128 stands for zero in the data rows.
Here are some points:
[117 111  69 139 146 186 143 132 145 119 160  87  95 130 103 130]
[ 69 132  97 125 243 132 109 114 138 108 148 157 106 129 108 145]
[156 174 176 124  75  70 104 141 102  78 173 161 119 157 190 111]
[119 117 112 159 194 140 141 137 135 127 161 149  98 101  89 106]
[144 137 170  49 157  82  62 147 160  91 200 139  69 111 121  93]
[157  84 127 164 103 153 195 107 157 150  91  74 187 126 151 155]
[140  90 159 164  40 154 199 151 107 144 108 114 134  94 138 158]
[109 141  35 141 188 140 136  87 153 128  81 132 134 106  94 168]
[123 114 165 120  77 128 137 139 157 118 119 109 152 137 119 135]
[ 88 118  65 160 151 190 140  87 150 153  34 112 194 145 122 169]
[ 83 138 151 206  45 205 215 114 162 122 113 122 105 108 162 179]
[146  67   0 142 175 187 157 109 128 147   0 133 149 100  94 132]
[100 124 182 131 163  73 132 101 161 124 129 157 124  75  85 205]
[144  91 151  80 180 106 105 127  96 156 133 110 152  97  74 114]
[126 112 213  70  87  63 107 162 134 162 187  88 108  26  99 135]
[135 113  66 160  98 196 144 150 133 177  67 148 177 143 160 133]
[107 131 150 144  84 129 144 154 116 128 117 128 175 155 158 139]
[104 132  88 128 164 162 137 111 121 139 101  94 166 139 112 139]
[141 122 164 152  23 165 171 126 162 147 108  85 122  86 139 147]
[170 161  68 110 169 118  75 100 143  99  98 134 112  89  86 171]
[120 142 134 120 119 108 108 107 129  90 171 109  95 136 103 119]
[111 113 100 134 187 184 109  99  93 130 129 105 121 106  80 119]
[139  75 217 118  55 108 168 118 123 142 155  96  97  14 100 159]
[138 108  55  89 205 117  60 100 193 132  10 179  39  41  80 163]
[166  51 153  83 104 109 118 161  89 166 181 140 125 127 111  72]
[129 125 145  86 160 121 128 136  87 181 140 122 126 122  80  98]
[163 105 148 142   0 178 171 154 118 129 143  91 160  85 141 134]
[140 132  31 113 185 110  97 118 110 144  12 127 130  79  93 152]
[129 102 151 193 112 138 173 131 133 118 137 149  98 120 148 149]
[ 96 124  60 125 119 175 158  87 134 147  54  87 207 158 165 151]
[142 115 211 185  83 118 150 174  82 137 187 158  96 111 167 137]
[111 110  31 159 214 175 125 102 141 168  79 130  76  63  95 136]
[107 109 124 129 156 111 191 124 137 101 114 168 131 114 117 122]
[164 126 157  68 126 107 114 141  79 128 146 106 140 152  78 102]
[ 82 113  85 180  73 208 167 113 175 152  77  89 168 161 175 162]
[136 144  77 124 164 131 186 135 101 144  91 107 164 131  81 116]
[155 139 253 129  36  64 100 148 113 146 165 120  85  98 162 125]
[134 117  71 114 144 148 121 122 167 166  58 124 163 138 113 153]
[156  68 174  59 115 110 105 165  98 182 158 104 124 104  70  77]
[100 116 117 138 139 144 138 116 114 139  99 117 139 135 107 154]
[154 135 175 129 110 104 154 114  99 114 193 117  66  88  98 133]
[113  88   9 185 138 223 158  70 139 167   4 133 173 117 133 142]
[ 96  67 136 145  47 176 210 127 135 123  94 136 155 151 155 116]
[118 128 110  91 151 143  94 109 130 131  91 131 149 113 117 131]
[147 117 138 129 143 106 145 167  60 145 162 137 169 139 149  99]
[123 122  20 127 176 144 190 123  70 175  78 135 220 150 147  85]
[114 161 152 143  25 148 154 150 150 126 130  86 152 143 158 136]
[113 152  89 104 139 131 115  74 144  98  97  86 160 123  90 165]
[121  98 160 145  88 153 166 134 122 123 156 133  94  65  98 151]
[145 111   5 160 185 167 104  90 127 157   3 142 145 123 131 153]
[ 72 139 151 131 221  59 164 130 161 108 170 116  70  29  70 181]
[173  85 112  60  95 105 141 114  83 148 111  87 138 126  91  87]
[132 102 117 179  67 155 184 142 134 139 109 130 165 112 135 144]
[ 97 128 118 171 189 192  90  59 172  93  63 126 134  89  74 200]
[105  72 174  86 106  78 167 126 102 166 146 158  99  84  77 137]
[124  97  55 143 132 154 143 112 123 149  61 117 206 153 142 152]
[110 126 126 128  98 137 142 122 148 124 118 112 135 154 131 114]
[141  84 117  88 107 154 128 109 105 168  96  82 194 153 125 106]
[159  51 136 134 111 153 158 160 120 151 156 103  99  70  93 139]
[117  91  59 133 152 113 116  99 147 165  22 162 196 139 142 159]
[138 161 186  86 135  39  55 120 147  86 167 122 116 123 101 136]
[104 107 179  79 139 125  93 121 125 188  94 105 155 125 123 153]
[134 131 140 137 120 140 114 134 132 125 168 107  73  97 100 146]
[115 120 113 117 169 112 130  96 142 128  88 111 155 122  82 161]
[131  85 175 139   0 171 205 141 126 125 143  77  89  84 142 119]
[ 85 153   0 180 157 186  88  96 205 106   0 144 145 124 169 210]
[124 126 122 148 158 122 136 128 111 110 159 147 141 148 142 120]
[ 89 133 122 120 140 125 106  99 137 159  88 110 138 106 108 137]
[101 111 209 186  90  93 161 135 106 153 145 134 124  88 178 191]
[108 113  42  85 200 123 129  95 165 169  51 123  84  84  74 140]
[137  84 163  84 142  97 111 147 104 140 180 142 137  98  91  99]
[ 95 100  56 152 158 203 125  81 110 133 107  91 165 136 107 131]
[115  87 152 173  56 197 210 133 149 158 115 110 131  67 125 169]
[154 131  15 187 116 182 135 117 181 145   0 160 163 127 163 199]
[122 108 117 168 111 126 210 160 137 176  82 147 200 137 162 138]
[121 135 172  88 150 105  61 113 138 117 151  93  90  98  70 168]
Here are 16 more points, each followed by its number:
[131 122 196 111 115  75 138 125 147 107 166 123 107  66  85 141] 0
[ 80 125  61 152 172 210 101  60 166 136  31 129 172  90 101 172] 1
[120  88 194  58 140  40 155 136 103 116 192 161  69  53  26 155] 2
[140 130  83 120 150 125 106 112 126 159  83 137 130  99  99 157] 3
[120 132 168 128 117 114  82 134 135 100 159 111 118 128 114 138] 4
[132 121  94 118 156 183 112  85 118 126 125 109  96 140  98 125] 5
[112 111 169 143 112 144 157 132 137 141 161 105  75  50  96 158] 6
[110 145  66 154 160 159 128  87 142 148  34 133 171 111 119 171] 7
[120 121 143 130 114 142 165 132 114 122 187 122  99  84 121 118] 8
[118 123 119  89 150 133  76  84 163 124  67 135 121  84  76 161] 9
[ 91  84 118 159 107 174 150 115 149 159 123 144 133 106 131 157] 10
[122 148  57 109 200 116 109  76 133 150  87 127 129  87  79 150] 11
[157 117 161 136  85 106 146 135 122  89 178 102 108  84 118 115] 12
[114 104  32 116 121 194 129  78 168 129  27 116 165 106 101 142] 13
[120  85 121 125 109 118 183 146 104 181 128 146 153 102  82 164] 14
[142 127  59 150 131 152 127 106 134 152  73 131 168 141 134 147] 15
Which of these numbered points is nearest to each point below by angle, seen from the average point of the first points? Its number follows each.
[139 101 157  85 164  86 148 150  84 140 191 140 107  90  65 108] > 2
[151 132 104 144 125 144 124 117 123 133  86 175 181 176 168 113] > 15
[119  95 115  92 123 151  72  80 143 135  86 101 143 135  99 144] > 9
[110 116 111 138  69 177 165 117 126 129 157  93 122 105 123 112] > 8
[140 107  61 100 178 136 128  84 113 147  84 114 133 119  88 116] > 11
[116 121  88  90 162 127  85 117 143 125  85 116 140 102  93 159] > 9
[148  99  86 175 133 140 151 127 139 137 110 157 168 143 125 109] > 15
[147 104  72 122 193 113  61 144 124 175  35 141  93  29  85 150] > 3
[121  91 205 102 158  39 163 123  91 142 170 165  73  53  75 168] > 2
[130  90 129  97 204  91  44  85 145 148  88 110  84  21  32 164] > 9
[134  97 168  99 192  85 144 142 117 147 172 142  90  83  56 131] > 2
[119 139  96 167 181 168 122  90 156 102  94 114 120 106  79 180] > 1
[145 135 233 103 111  34 119 138  93 123 179 124  89  81 105 115] > 0
[128  97 126  83 183  80  56  88 141 168  94 110 133  57  73 140] > 9
[132  93 153 153 116 113 204 157  83 152 129 159 139 122 137 137] > 14
[165 102 176 157  55 128 149 183 121 123 157 110 186 120 148 138] > 12
[ 70 146 131  61 194 188 106 100 144 158 179 116  50 143  60  99] > 5
[134  99 107  90 102 140 104 146 104 140 194 146  72 121 174  94] > 8
[144  75 136 113 161 155  93 118 128 178  75 128 127  64  74 123] > 9
[110  92  52 132 113 180 112  69 154 120  53 124 132 129 131 128] > 13
[128  78 123 159 132 145 197 148  96 139 143 135 129 118 102 147] > 14
[121  92 134 167 166  95 161 133  99 113 144 163 112 118 114 159] > 2
[117 113 126 105 229 109 113 125 132 133 167 152  61  97  66  98] > 2
[129  76 133 177   5 224 202 136 141 157  96 121 138 104 142 137] > 10
[141  92 157 159  98 145 190 122 129 111 131 125 113  67 112 140] > 6
[136  85 163 115 115 121 148 150 120 119 154 144 140 110  76 146] > 2
[129 135 197 164  60 140 147 146 142 130 138 124 104  84 138 170] > 6
[173 117 181  88  61  73 105 188  73 126 198 146  99 102 163 100] > 12
[ 88 100 172 155 141 124 182 127 131 152 124 152 101 107 123 183] > 6
[127 203 151 196 130  80  59 116 140  81 145 135 121 198 175 140] > 4
[155 126 217  78  96  67  87 143 116 116 214 104  76  33  85 153] > 0
[177 107  88  97 158 108  92 122 101 135 104 153 131 107  76 127] > 3
[135 147 151 182 143 139 161 148 158 141 144 140  91  91 107 125] > 6
[173  78 126 121 113 107 101 146 113 176   2 131 203  91 111 150] > 3
[115 132  45 122 102 174 141  70 146  85  33 132 160 147 120 149] > 13
[164 101 215  68  65  71 134 176 152 149 177  91 100  46  91 121] > 0
[161  89  74 115 164 142 108 117 123 165  57 142  28 105 114 112] > 3
[ 99 104 130 101 139 122  46 151 180 106 169 110 113 127 152 125] > 4
[147 101 178  68 192 110  75 130  96 154 180 115  78  86  78  91] > 2
[131  92 158  99  99 128 145 169 138 172 179  99 110  56 111 120] > 6
[149 132 166  61 149  64 112 109 113 165 119 124 150 117  77 125] > 2
[106 147 107 105 147 179 156 134  91 174 123 105 102 172 118 114] > 5
[ 87 158  77 153 212 152 117  89 166 172 108 115  88  63  85 192] > 11
[163 123   7 128 129 155 114 113 164 105   0 153  68  97 112 151] > 13
[127 102 179 157 128 124 139 140 154 123 151 111 126  66 117 155] > 6
[107  81 158 116 129 104 139 151 128 150 126 128 129 113 117 125] > 2
[118 120  41 122 133 177 117  50 121  98  61 123 189 122 111 129] > 13
[139 128 111  96 193 137 153 171  62 166 164 140 110 128 102  56] > 8
[150  63 202  80  70 116 140 168  64 145 201 166  72  84  70  98] > 2
[174 130 144 167  96 145 164 155 126 104 122 132 159 156 137  97] > 12
[112 107 127  92 178 126 100 138 152 155 179 109  88 106  82 109] > 2
[110 111  53 111 155  88  66 105  90  97  37 141 133  74 116 152] > 3
[137 134 144  98  47  89 174 153 105 123 119 128 175 167 139  98] > 12
[106  99  59 157 167 179  74 107 160  93  33 154 129  63 136 162] > 1
[110 126  57 122 153 116  60  63 138 111  11 146 190 113 133 165] > 7
[177 108 164 141 128 123 174 179 109 128 136 129 154 152 121  93] > 12
[130  99  22 159 119 179 154 109 118 155  46 106 229 174 163 121] > 15
[132 129 116 116 177 139 104 110 122 129 152  97 104 114  94 125] > 5
[ 72 131 132 241  85 187 236 116 112 123 114 167  81 126 197 224] > 10
[ 86 128  97 101 193 103 107 105 154 178  80 141 146  93  99 162] > 11
[136 109 157  86 138  86 104 133 142 119 158 142  93  99  90 145] > 2
[114  83 152 213   0 216 233 149 126 168  92 109 177 101 205 163] > 10
[184  93 159   0 149   9  36 214 117 128 255  91  37  84  76  57] > 2
[172 255 198 148 204  42   8 117 135   0 243 211  72 160 182 131] > 4
[141  81 172  96 102  85 177 149  49 149 174 158 115 114 115 121] > 2
[119 154  90 157 230 173 180 126 145  93 160 141  62 140 100 101] > 5
[105 255 177 174 155  31  47  94 201  19 182 145 103 162 241 130] > 4
[ 77 122  78 163 191 193 113 100 140 130 102 117 109 127 137 158] > 1
[147 147 123  92 185 104 102 107 110  76 172 119  78 116  65 129] > 2
[121 126 141  73 148  95 116 159 133 130 205 132  69 107  98  98] > 2
[126 118 132 167 114 224 119 128 165 189 129 100 135 149 129 178] > 10
[ 74 141  80 158 153 161 138  94 173 145  92  99 126 119 111 183] > 1
[151 100  90 164 108 174 146 127 116 183  56 127 196 141 154 129] > 15
[ 81 120 119 208 119 167 237 115 133 125 108 165 100 102 138 196] > 10
[160 190 176 155 154  62  55 131 114 100 170 154  99 154 121 133] > 4
[ 76 107  50 141 161 219 129  64 172 113  39 141 119 132 130 153] > 1
[114 125  93 141 151 127 114 105 153 142 101 116 110  87 104 167] > 11
[100 141 147 108 149  86 133 142 103 122 147 143 130 127 118 133] > 2
[101 151  16 168 130 159 125 112 140 130   0 119 191 112 141 180] > 7
[104  63 165 118 150 118 146 167  93 201 158 165 142 108 127 137] > 14
[148 129 141 114 149  75 102 170 119 129 184 154 128 110  85 109] > 2
[ 92 144 120 125 107 147 178 109 148  92 135 120 123 104  91 133] > 8
[ 83 140 110 224 108 207 165 128 171 154  87 143 126 156 135 197] > 10
[129 101 146 133 102 116 175 127 142 151 104 102 181 149 127 148] > 14
[110 105  72  92 125 160  53  69 139  79  83 107  93 114 110 132] > 9
[166 139  70 103 173 104 115  96 145 145  60 133 149 102  71 153] > 3
[ 91  96 156  70  97 148  52 202 200 147 183 105  93 215 173  63] > 4
[119 115 122  99 151 143  82 131 158 195  67 134 142  94 114 175] > 3
[ 85 120  99 185  45 241 187 134 165 130 111  84 167 130 159 132] > 10
[148 219 148 163 171  78  73  77 164  39 139 165  82 185 122 161] > 4
[163  90 131  95 141 119 128 132  94 145 123 106 166 127 113 107] > 2
[153 211 154 128 147  51  84 132 105  69 152 182 151 190 149 107] > 4
[132 136  67  97 190 143  82 120 154 119  65 158  91  70  82 165] > 3
[145  61 242  74  76  80 108 148 123 108 184 106 100  20  60 156] > 0
